Y: several groups of rows, each row roughly a mix of its group's hidden directions:
Y (140 x 10):
[[-36  27 -27 -11  20  -8  -4 -52  28  -5]
 [-18  36 -21   1 -17  21 -24  19  50 -26]
 [  5 -35  20  31   6  -3  -6 -60  12 -20]
 [-45  -1  -7 -11 -24   8  44  17  41  13]
 [-21 -21   6 -35 -22  16  31 -54  -6  11]
 [ 66  14  29  10  -5  19 -18   6 -16  21]
 [ -4  16 -34 -19  20   0 -17 -53  34  21]
 [-26  51   4 -14 -28  -4   3  27  41 -13]
 [-22 -44 -45  -7  26   1 -11   1 -23  33]
 [ 26  26  -5  38   8  -6 -30  52  -1 -20]
 [ 49  32  12  13  16  22 -38 -30   5  -6]
 [ 20  52 -28 -35 -11   0  -9  31  12  21]
 [ 28 -30  10  18  19  22  11 -59  -8 -13]
 [ 47 -11   8   7  -2 -30  -7   5 -11 -58]
 [-32  57 -10  -1 -16   2   2  31  31 -17]
 [ 16 -41  -3  11  25   5   6 -29 -50  28]
 [-21  47 -15   2 -30   9 -12  20  35 -35]
 [ 22  -9  -2  38   7   9 -52  35 -24 -17]
 [-31 -38  -5  -1  24 -50  23  28   6  -4]
 [ 21   6  29 -49  35 -13  -1   7   4  42]
 [  3  21   2 -25   9   9  43  37   7  49]
 [ 34   0 -17  15 -20  46 -27 -40 -17 -10]
 [ 18  44  17   8 -30   2 -19 -13  29 -45]
 [-37  -9 -49  -3  22  10   9  20  -3  45]
 [  3  46  -1 -15   7  11  19  44  19  41]
 [ 60  19  26  -4 -18  14   0  28  -2  31]
 [ 22 -55   7  13  24  -7   5 -23 -42  12]
 [ 15  -4 -22  -7 -22  -6 -49 -34   4 -45]
 [-46 -39   9   7  26   7  47   1  -5  15]
 [-14  -1 -10 -45  10 -15  46   1 -10  46]
 [ 42 -45   1 -21   9 -27  -4 -27 -30  14]
 [-32  47  -9  10 -23  11  -3  27  36 -28]
 [ 13   4  28 -31  36 -11  22  25 -10  48]
 [ 34 -28  39  13 -11 -13 -17 -17 -28 -41]
 [  7 -39  -2  30  19  23   9  50 -31  -7]
 [ 56   1  21  11  11 -20  17  11  -9 -47]
 [-23 -23   6 -42 -14   6  39 -44  -7  15]
 [ 17 -30  -8  38   7 -17   2  60  -6  15]
 [ 60 -14  20   6  11 -23   0  -3 -26 -37]
 [  6  41 -36 -26 -18 -12   0  40  -5  34]
 [ 27  46   3  39   6   2 -23  23  38  -5]
 [ -3  17 -45  12 -15  -2 -41 -17   1 -48]
 [ 40 -44  13  -7  21 -10  21 -24 -30  25]
 [-36 -36 -42  14   9  -3   3  13 -35  30]
 [-39  29 -23 -12  -5  34  -6  -7  15  48]
 [-33  40  -1   9 -25  15  10  28  42 -24]
 [ 25 -50  32  21  37  -4  29  12  -3   0]
 [-26  15 -34   0  26  41 -29  -6  16  38]
 [ 16   0 -16  -4  29  41 -28 -47  25 -16]
 [-19   2  -1  53  -2 -19  -8  -7 -28 -49]
 [ 11 -16  39 -19  42 -17 -13 -44  19 -13]
 [  9  15 -11 -23  22  12 -21 -55  43   4]
 [-29  -6  21 -38  15 -34   7  23  32  34]
 [  1 -16 -46  31 -20   7 -24  -1 -26 -43]
 [  4 -11  35 -39  28 -16  -7  -1   2  53]
 [-38  20 -26 -14 -45 -22 -15 -30  -7  21]
 [-62  10 -35   3  -2  10   4  -3 -18  36]
 [-46  27  11 -15  -4  19  11  12  35  43]
 [ -7 -32  14  52  14  17 -10   7  -7 -47]
 [ -7 -32 -14 -44   7  -7 -41 -42 -14   7]
 [ -1  13 -63   4  22  16 -17 -38  12  14]
 [ 19  35 -22 -41 -13   3  10  38 -14  35]
 [-13 -64   0  19  23  10   2   7 -25  31]
 [-44  25 -15   0   0 -20  35 -23  42 -12]
 [ 23  -9 -11  13  20   7 -11 -69  24  -6]
 [ 12  21 -17   2  27   0 -22 -45  51 -14]
 [ 30 -38  27  -6   4  39  12  30 -35   3]
 [ 16  37 -17  24   8 -12 -27  52  18 -23]
 [ 17 -11 -27  30 -41  32  13  37 -22 -10]
 [-16 -45  32  23  10   1   6 -50  -2 -20]
 [ 42 -27  11  -1   5 -46   2   5 -21 -40]
 [ 25 -31  16   6   8  25   0  62 -21   3]
 [-39  -4   3 -15  -4  -8  60 -38   3   1]
 [-51 -32  -1  19  -2  11  20 -44 -14 -16]
 [ -8  42  -1 -31 -15  -1  26  28  16  47]
 [ -7  25   4  35   2   7  39  54  19 -10]
 [-31  19  10 -22   6  25  -6   2  37  53]
 [ 32  21  -9  18 -12  -8 -67   5  15  -7]
 [-14  16   9  10 -13   7  70  33   3  -4]
 [ -6 -38  41  22   4   3 -10 -47  11 -27]
 [ 16  25 -11  25  13  -3 -41  49  32  -4]
 [ 31  14  -4  19  35 -14 -35  52   4   2]
 [-13  44 -13 -33   1   3  25  18  28  42]
 [ 19  25 -10  39  18  -1 -47  34  17 -17]
 [ -5 -35  37  29   2   0 -13 -44  14 -34]
 [ 31   9  -5  13 -33  53   7 -39 -13   6]
 [ -7  25  41 -40  12 -31  22  -5   5  36]
 [ 16 -27  12  -7 -12  37 -32  54 -15   9]
 [-31  17   7   1 -25  -4  56  -5  40  15]
 [ 25   7   8  54  22 -13 -18  40 -22 -11]
 [-15 -57 -13   1  25   5   5   9 -28  41]
 [ 29  14   0  17  21  18 -39   0  47 -32]
 [-31  48 -30  -7   1   5  27  23  23  30]
 [  5  25  -6 -39   6  13   6  63  -7  21]
 [-30  -1   8  -8 -31 -19  56 -33   8  14]
 [ 40 -11  22   6  -5 -38  -1   8 -16 -53]
 [-22  40  -3  -5 -17  17 -23  24  52 -19]
 [ -1 -16  22 -26  56 -19   5   5 -13  42]
 [ 33 -40 -34  -6  -9   6  -9 -11 -37 -37]
 [ -3 -28 -14 -25   7 -11 -56 -44  -7   3]
 [ 31  52  22  17  -1  -8  12  21  -7 -42]
 [-40 -15 -24   7  41 -20  34  23  -5  25]
 [ 43 -17  17  20  -6  27 -43   7 -38   2]
 [-15 -17   2  -7  37 -56   0  17 -38   7]
 [ 44   5   1  12   1   9 -16 -60  25 -15]
 [-32  15 -10  17  46  -9  21  23  46   2]
 [  6 -38  25  -6  -5  14  29  35 -48  15]
 [ 59   5  10 -10 -11   4 -32  24 -37   2]
 [  0 -15  36  -3   0  24 -38  49  20 -21]
 [-21  -1  -3 -48 -27  22  28 -40  22   8]
 [ 23 -59  21   3  15 -11   7 -24 -34  17]
 [ 26 -36  53   6  10 -13 -22 -26 -12 -23]
 [  8  19 -16  26  19 -12  -9 -55  36 -26]
 [-19 -10  10 -29 -35  12  49 -38  -1  15]
 [ -3 -18 -18 -34  16  -8 -59 -34  11   9]
 [ 50  -6   9   8 -13  -1 -53   2 -34   3]
 [ 24  -4  57  -9  40   1  14  16   8  28]
 [ 12  -3  12  11 -19  57   6 -40 -11  34]
 [ -3  11  -5   9 -17 -12 -24 -45  15 -58]
 [-33  -9 -19 -14 -10  -8  31  32 -45  32]
 [-33  -1  -5 -38 -26   8  41 -43  10  -2]
 [ 42  41  26  15 -14  12 -19  18  16 -35]
 [-13  -5  44 -37  17 -24  21 -22  15  37]
 [-35  -2  29 -18  19 -42   1  39  29   5]
 [-28 -37  11 -19 -13  31  48  -6 -27   5]
 [  7   1   2  -4  21  15 -34 -51  47 -14]
 [ 28 -14  40   1  -7 -34 -24  12   3 -49]
 [ -6 -32  31  23  10  -3   4 -59   9 -25]
 [-35   5 -11 -29   6  -6  10 -64   4  20]
 [ 32  53  32  -9 -15   1   1   0  30 -30]
 [ 56 -21  34  -2  -1 -27   9  -9 -25 -26]
 [  1  27  12 -38 -11 -14   6 -61  22  11]
 [-11 -47 -16   5  40  -2 -19  13 -33  33]
 [  1   5  36  16 -27  -2 -32  47  15 -34]
 [-33 -12 -37  -1  45 -20 -25  28  19  -4]
 [ 20   8  -2  35  43  15 -49  24   9 -10]
 [ 31 -43  18  -5  26 -24  16 -16 -40  20]
 [-18  24 -15   7 -43 -10  -7 -36  17 -46]
 [ 58  16  34 -27  -7 -22  28   1   5  -6]
 [-46   8   1   2 -15  11   7  10  32  57]]
one row of each group, then the others: which group is each in?
[ 60 -22  17   4  -5 -19   0 -16 -29 -33] -> Q
[-12  27   7  30 -17  17  46  42  23 -10] -> B
[-34   4 -23   7  -5 -30  22  53 -23  21] -> R
[-25   1  -1 -21 -16   0  33  24  -2  63] -> N

[ -9 -36  18  34  11 -15   7 -57   7 -17] -> R
[ 21  13 -17  37 -21  52   0 -19  -8 -32] -> Q
[-62 -21  -7  10  11 -14  41  -9  20   4] -> B
[ 13   9  26 -31  55   2  -1  -6  36  25] -> N
[ 20 -11  44  19 -18  -6   2 -31   3 -53] -> N
[ 55  19  18  -5 -37  -1 -24  13   9  32] -> B
[ 46   0   7  11   4 -14 -19  47 -42   0] -> B
[-11  19 -27  37 -22  57  -5 -16  -6 -16] -> Q
[ 13 -48  -1  -1  24 -17  -2 -26 -48  25] -> Q
[  3  62  16  15   9 -19   7  -4  14 -44] -> N
[-40  13  -5   0   2  16  32  17  30  51] -> N
[ -4 -48  -5  -2  43 -48   2  14 -15  -2] -> Q
[-28   4 -38  -5 -10 -24   4 -54  -3  32] -> R
[ 35  43  27   6 -20  11   2   0  28 -42] -> N
